First come named turns, each shown by rows before and after it. For each pair of rows after them, which turns, in which order, take the first row to the second? The first pair is done for you.
Z152:
[ -2  -1  -2 -10   5  16  17  -2 -25 -25  28   9  -1  -5   1 -40   6   7] |-> [ -8   0 -12 -13 -24 -28  15  19  -6  18  -1  24  14  -3 -21 -16  -8 -17]
[ 14 -23  -2  -1  12  30 -19  -2  13 -24   8 -29  -4   0  -1  -5  22  16] |-> [ 11 -24 -13  -5   4 -15 -16  25   4  12 -24 -23   7   6 -30   3  19  -2]
[ 35   2   8  -4  31  49  23   9 -25 -40   4  27 -16   8  10 -27  16  22] |-> [ 27   7 -10 -10 -11 -24  21  44  -1  26 -43  49  10  11 -25   9  -5 -17]
[  5   6  -8  11  25  33  12   2 -36  12  19 -15  -4  26   7 -37 -22   6] |-> [ -2  12 -20   9 -13  -3   6  17  -5  53  -5   2  12  23  -9  -9 -40 -16]
Z280:
[-16   5  -9 -16   0 -13  -5  18 -15  -2   3   1  19  -2 -27 -34  17   1] |-> [-14   4 -10 -14   1 -24  -8  18 -13   7  -7  -1  19   2 -27 -25  17  -2]
[  8 -14 -13   4  18 -15 -21   0   3   7  19   9 -23  21  10  -7  -1  10] |-> [  7 -11 -12   6  12 -19 -23  -1  12  12  17  10 -21  20   9   0  -3   8]
[ -3  11 -16 -27 -14 -41  -7  53 -19  34 -40  11  18  16 -14   1 -13 -15] |-> [-14  18 -15 -29 -47 -27 -14  47   9  29 -20  18  26  -5 -10   9 -27 -18]
Z866:
[ 28  -8  14 -17  20   3  13  16 -32 -11  -3  12  -7  18   3 -25  16   3] |-> [ 28  -8  14 -15  21   3  12  17 -34 -11  -4   9  -9  21   4 -23  17   4]
[ -2   9 -30  -2   1 -18  18  20 -49  -9 -23   8  -2  18 -23 -34  10   5] |-> [  0   7 -29   2   9 -22  14  18 -50  -8 -28   3  -5  21 -23 -31  12   6]
[-18  -7  -6  -9  -2 -15 -14   4  20  -5   0   3  -2 -17  -5  11  -6  -9] |-> [-19  -6  -4  -8   0 -16 -15   3  20  -7  -1   2  -3 -16  -5  12  -6  -8]
Z350:
[  7  -6   5 -19  -5  12  27  -5   2   6 -27  22 -11  21   3   3  14   4] |-> [-11  -9   9 -16 -17 -14  14   3 -12  13 -30  17  -3  -4 -20  -6  15  -7]
[  0 -18   7 -19   1  24  41  -2   8 -10 -26  14   6   9   4   2 -23  -1] |-> [-11 -18   8 -17 -10  -3  32   6  -1   5 -35  11  15  -6 -17   2 -22 -15]
[  7  14  -6   4  -2 -24   4  10   9  18 -10   4  16  23  -2   2  12 -10] |-> [-13  13   7   7  -8 -18  -8   5  -7  -1  11  -7  19 -14 -11 -19  20 -11]
[  8   1 -14 -14 -11  10  12  21   4   7   2  18   4   8  -5   5 -13  -2] |-> [ -5   1 -10 -12 -16   2   6  22  -2   7   8  13   8 -10 -17  -4 -10  -8]
Then:
Each pair is two turns apart.
[  9   2 -13  -3  13  -9   5   5   5   7 -21  -2  -6  20   9  10   5   6] |-> [-13   2  -1   3 -15   0 -13 -12  19  -6   7  -8   2 -18   6  10   0   1]
Z350 then Z152
[-30   8   4  -1 -40  12   6  23  -7   1  26   7  27 -47 -42 -19  -8 -22] |-> [-28   3   3  -3 -26   6  10  30 -26   1  20   1  25 -43 -48 -30   0 -22]
Z152 then Z152
[ 16   2  -5   4  31  -6  18   1 -17   5 -20   2  -2  36  12  -4   4   1] |-> [-20   5   1   8 -21 -30  -8   0   2  19 -10   1  17 -15 -15   6  -8 -22]
Z152 then Z350
[  6  -3  -5  15   9 -45 -20 -13  20  27 -35 -11   4  28   3  42   4  -8] |-> [-30  -4  18  19 -12 -24 -42 -23  -5  -9  14 -26  11 -39 -16   1  14  -7]
Z350 then Z280
[ 25   6  -1 -15  27  25  19 -11   5   2  -4  19  -2  39  40   1 -12   7] |-> [-13   1   2 -11   3 -40  -1  17 -35  29 -20   6  20 -10 -20 -16  -4 -24]
Z152 then Z350
[  7  11  -6  -8 -29  32   3  -9  53 -12  19  19   1   4  26  21 -29  10] |-> [ 20  -5 -14  -1  43 -33  13  18 -21  16 -41  -8 -13  39  -4   3   5   5]
Z152 then Z280
[ -7  14   2 -10 -19 -18  -1   7  -2  12 -41   7   8 -20 -30  10  -1   6] |-> [ 13  16   5 -14  -1  34  12 -14  13 -21 -17  12  -6   2   9   7  -2  31]
Z350 then Z350
[ 18  19 -10   6  33  -8  20  12  -3   7  -6  -6  -3  24  31  17  -6  20] |-> [ -9  25  -1  12  -7   0  -4 -10  28  -1  22 -12   7 -20  30  27 -18  13]
Z350 then Z152
[-22  -2  17  -1  10  20   2  -2 -12  -8  19  -5  24  -8   2 -11   0  -8] |-> [-23   1  15  -1  -4  18  -1  -3   7   0  19   2  28 -11   3   3 -11 -13]
Z152 then Z152
[ 12 -10  -7  -9 -10  -2  21  10 -35  14  -1  18  23  12 -23 -32  -2 -20] |-> [  6  -5  -9 -10 -39   5  14   3  -7  17  10  25  30   1 -17 -15 -17 -26]
Z350 then Z152
[ 13 -19  -1   8  27  -7  16  16   9  18 -13  19   0  24  -4   9  -8  -3] |-> [ 14 -19   4   9  41   9  17  10   2   0  -2  15  -7  25   5  -1  -1   7]
Z152 then Z152
[ 10  12   3 -12 -38  31  -6  -5  16 -11  25   2  -5  -9 -14  15 -19   9] |-> [ 15   7  -4 -18 -14  -7   9  30 -30   7  -4   2  -3   8 -42  -5  -6  -1]
Z280 then Z152
[-11   4 -11  14  15  23 -11  -8   2 -18 -26 -23 -18  30  22  38  -1  14] |-> [-21   6  -7  18   2  22 -22 -16   8 -22 -17 -29 -14   8  18  39  -2  11]
Z350 then Z152
[ 16  10   6 -13  43   6   5  -4  10   3  -7  17  -6  14   8  18  21  25] |-> [  7  15   1 -14   8  -3  -4  -1  37  18  -5  29   6   3   2  35   5  12]
Z152 then Z280
[-29  21  28  16  14 -11 -17  -7 -29 -24 -23 -33  -7 -14  -2   4   7   7] |-> [-32  24  27  17  -4 -16 -24 -11  -9 -13 -27 -31  -2 -19  -3  20  -4   2]
Z280 then Z280
[ -3  -5  -8  -8  -6  24   8   4  17  10  21  24   8   7  22   9 -12   2] |-> [ -9  -6  -8 -10 -17  12   6  13   7  14  22  25  15  -4   8   2 -14  -6]
Z350 then Z280
[ 11  -4 -26  -1 -17 -33  24  26  26  47 -25   5  13  18   1  12 -11   8] |-> [-27  -6   3  10 -29   3  -3  -5   6  -5  37 -21  12 -52  -6 -28   1  17]
Z350 then Z152
[ 43  -7 -24 -10   1   4  20  12 -15   8   7  10  -3  18   4   2  -5  14] |-> [ 38  -5 -27 -10 -16  -5  14   8   7  21   1  11   2  13   4  21 -13   7]
Z280 then Z280
[-25   3   3  -3 -25  -7 -12   6  14  15 -12   3  11 -34  -7   9 -11  -9] |-> [  2   4  -2  -6  -9  24   5  -4  33   4  -9  14  -1   2  28  21 -14   8]
Z350 then Z350
[ 45  10 -19  14  29  -9  15 -20  14  27 -47  24 -25  40  41   4   2 -17] |-> [ 41   7  -7  18  44  23  15 -35  -3  -8 -17  10 -35  27  54 -20  13   1]
Z280 then Z152
[  8  -3  -5  -9   5   3  -7  13 -13   2   1  13 -19  51  -2 -36  18  -7] |-> [ -9   5  -5  -7 -41   4 -23  -1  34   9  14  20  -7  28   2 -10  -2 -19]
Z350 then Z152
[ 21   3  18 -13  24  64 -12 -41   0 -34  26  -8 -27   6  12   3  26  12] |-> [ -7  -1   8 -10  -5 -42 -30   1 -19  33 -26 -11   0 -19 -57  15  21 -36]
Z350 then Z350
[-12  -4 -11  -2  -6  23  15 -31  27  -9  14  23  -3   9  18  31 -21   8] |-> [-14 -10  -3   1  29  27  16 -36 -11 -29  19   6 -12   6  15   5  -2  19]
Z350 then Z152
[ -8  13   7   6  -5  25 -13 -25  19 -11  30  -6  11   1  21  -5   0 -21] |-> [  8   6   5   7  35   9  -2 -17 -16 -10   9 -16   1  24  16 -18  17 -17]
Z280 then Z280
[ -7   9  -3 -11 -47   1   0   2  17   5   7  17  12  -2  -9   0 -15 -14] |-> [ -5   4  -4 -11 -26 -21   7  20 -19  12  -8  12  10   7 -25 -15  -4 -16]
Z152 then Z152
[-25   8   5  13   7 -17 -15 -16  11  13  -7  -9   7  -4   5  22   3   5] |-> [-23   5  10  10  22 -12  -8 -10 -20  -3   5 -12   3  -9   1  -6  16  12]
Z280 then Z152
[ -1  12  -6  14 -32  19   6 -32  52 -20   8 -26   3 -18  10  12   8   8] |-> [ -9  12 -13  15 -42 -20   2 -16  49   8 -15 -24  13 -21 -13  20   8  -9]
Z350 then Z350
[-16 -35 -11   4  -2   7  17  17 -12  15   3   9  -4  19   8  -7  21  12] |-> [-26 -29  -9   5 -27   8   7  10  12  18   9  12   1   7  11   8  10   8]
Z350 then Z152
[ 10   3  -5  -5 -23   6   4   4  49  24  -4  27  -1  18  14  36 -14   4] |-> [ 24 -11   2  -1  45   2  12   0  -3   8 -22  -1 -22  41  16  11  19  21]
Z152 then Z280
[ -6   8  -3 -14 -31  -9  11  22 -17 -11  10  22  20  -1 -19 -34 -13  10] |-> [  2   6  -2 -13 -14   2  16  18 -29 -22  13  18  12   8 -11 -44  -5  18]
Z152 then Z280
[ 26  -7  -8 -12  11 -14  -1  28 -19  34 -46  16  -6  44  -3   5   0 -10] |-> [-24   1  13  -3 -54  14 -39  -6  17   8  12   6   8 -37  -7   5 -14 -16]
Z350 then Z152
[  4   0 -11   3  12 -10 -12  -2   9   5 -16 -15 -14   9   0  19  -2  -3] |-> [  1  -3  -4   4  21   6 -10  -7  -5 -14  -2 -19 -16   2   3   0   4   4]
Z280 then Z152
[ 26  -5   8  -4  54  28   3 -26  -5 -41   9 -41 -19   9  34   7  11  21] |-> [ 19   5 -12  -6  -1 -26  -7  -9  53  22 -31 -18   4  12  16  64 -20 -12]
Z350 then Z280
[  3  36 -27   2 -31   1  28  39   7  17   1  15  16  -2 -51 -27   8   8] |-> [ -1  36 -21   3 -30  16  26  32   2   0  19  12  13 -12 -48 -39  10  14]
Z350 then Z152
[-26  -3  10   6  -3   1 -19 -31  -3 -12   9 -25  -4 -26  -8  -3   5   4] |-> [-26  -4   4   4  -4 -23 -19 -15 -11   4  -6 -25   3 -24 -20  -2   5  -7]
Z152 then Z280
[  0 -28 -18  -5 -13   4  16  26 -16  30   5  17   9  -7  -2   5  -6 -10] |-> [  6 -28 -12  -5  -5  33  19  13 -13   8  24  16   2  -5  13  -1  -5   3]
Z350 then Z350
[ -1   0   1  21  -1   9 -21 -46  12 -11 -40  -8  -1 -23  29   6 -11  -2] |-> [ -1  -3   0  22   5 -14 -21 -36  -3   1 -55 -11  -1 -20  17   6  -7  -7]
Z152 then Z280
[-15  -5  -3  -7  14  26  -1  -2 -18  -8   8   2  10   9   4 -13  -3  21] |-> [ -6  -3 -13  -9   3  16   2   2   7  14 -11  13  12  28   8  12 -17  15]
Z350 then Z152
[ -7  -7 -36 -10   1  18  18   8 -19 -18   0  -7   0 -11   4 -17  -4  17] |-> [  1  -5 -47 -12   0   1  21  13  -3   3 -24  -2   1  10   6   4 -10  13]
Z350 then Z280
[  2  -6  15   6  -7  14  21   4  -8 -25  19  -5 -11 -12   9 -12   3  12] |-> [ -3  -1  10   6 -32   8  15   4  19 -12  17   4  -4 -16   8   8 -11   4]
Z152 then Z152
[ -7   9 -10   7  -3 -35 -18  -6  24  32 -34  -9  -2  14  -5  33  -6 -10] |-> [  0   0  -6   7  36 -32  -9   0 -22  17 -34 -21 -13  22 -10   2  15   1]
Z152 then Z152
[ 23 -26 -17  -5  -5 -14   6  26 -11  23 -14  12  17  -9   2  -2 -23   6] |-> [ 24 -24  -8  -3   1  25   8   8 -11  -8  16   8   9 -16  19 -16 -20  24]
Z350 then Z350
[ 17   5 -15  -7  19 -31  21  24  13  33 -44  17   4  24  -5  21   0 -10] |-> [ 12   4   8  -3  30  46  17 -16  11 -36  21   2 -10  -1  29 -11  11  25]
Z280 then Z152
[  4 -10 -14 -12  13   2  -9  19 -12 -14  16 -10  -1  12  -3  20  24   5] |-> [  0 -10 -13 -11   9  -5 -12  22 -14  -9  13 -11   1   7  -8  18  23   2]
Z350 then Z350
[  7 -10  10  -4  20  22   7   5 -15 -26   3  15   2   7  12 -37   3   7] |-> [ 13  -5  -2  -5  -7   7   7   6  32   4 -18  32   8  23  20   2 -18  -5]
Z350 then Z152
[  0  -4  -4   6  37   3  -5 -13 -20 -30  14 -13 -19 -33  -4 -26  40   7] |-> [ 27  -1 -24   4  40 -13   5 -14  23   6 -29   2 -25  20  17  25  23   1]
Z350 then Z280
[-28 -26  17   0   8 -27 -22  15 -37  -1   0 -28  -5 -46 -41 -27  26 -17] |-> [-32 -22  14   3  -9 -40 -31  13 -14  14  -9 -26  -3 -48 -40  -6  16 -26]
Z280 then Z280
[  6   4   8   4   9   6   9  21   3  -8 -11  -6 -10  21  -5  -5   2   6] |-> [-10   3  12   8  -3 -12  -5  20   1  -1 -11 -13  -3  -1 -20  -5   3  -3]
Z280 then Z350
[ -2  15  -3  17 -11  14 -25 -33  -3  -9  31   3  10 -24 -18  -2  -3  -1] |-> [ 17  17 -20  13  -9 -13 -12 -18  13  27  -8  16  10  14 -16  25 -13 -10]
Z350 then Z350
[  0  12   1  -8 -35  29   3   0  25  -8  18  15  14  -3  13   8 -16   3] |-> [ 11  -2  -4  -2  22 -17  11  19 -32   6 -27  -4   3  25  -8  -7  11   1]
Z152 then Z280
[-21  -9 -16 -18 -45   5  17  34   1  16  21  31  13  31  -7 -13 -37 -16] |-> [-23  -9  -8 -18 -41  29  14  22  -3  -7  40  27   8  23   5 -25 -34  -2]
Z350 then Z350
[  4  -5   0   8  15   8  -5 -14  13 -11  -3 -15 -15   8  19  16   5   5] |-> [ -9  -7   3   9  12 -19 -11   0 -15  -2 -10 -23  -8 -11  -7  -1  14  -7]
Z152 then Z350
[-18  -4   2  -1  -1 -11  -4   4 -14  -3   8 -11   7 -18 -17 -15   9  -1] |-> [ 11   1 -10  -5  12  -3  13   4   8   9 -12   4  -1  29   9   9   2   6]
Z350 then Z350
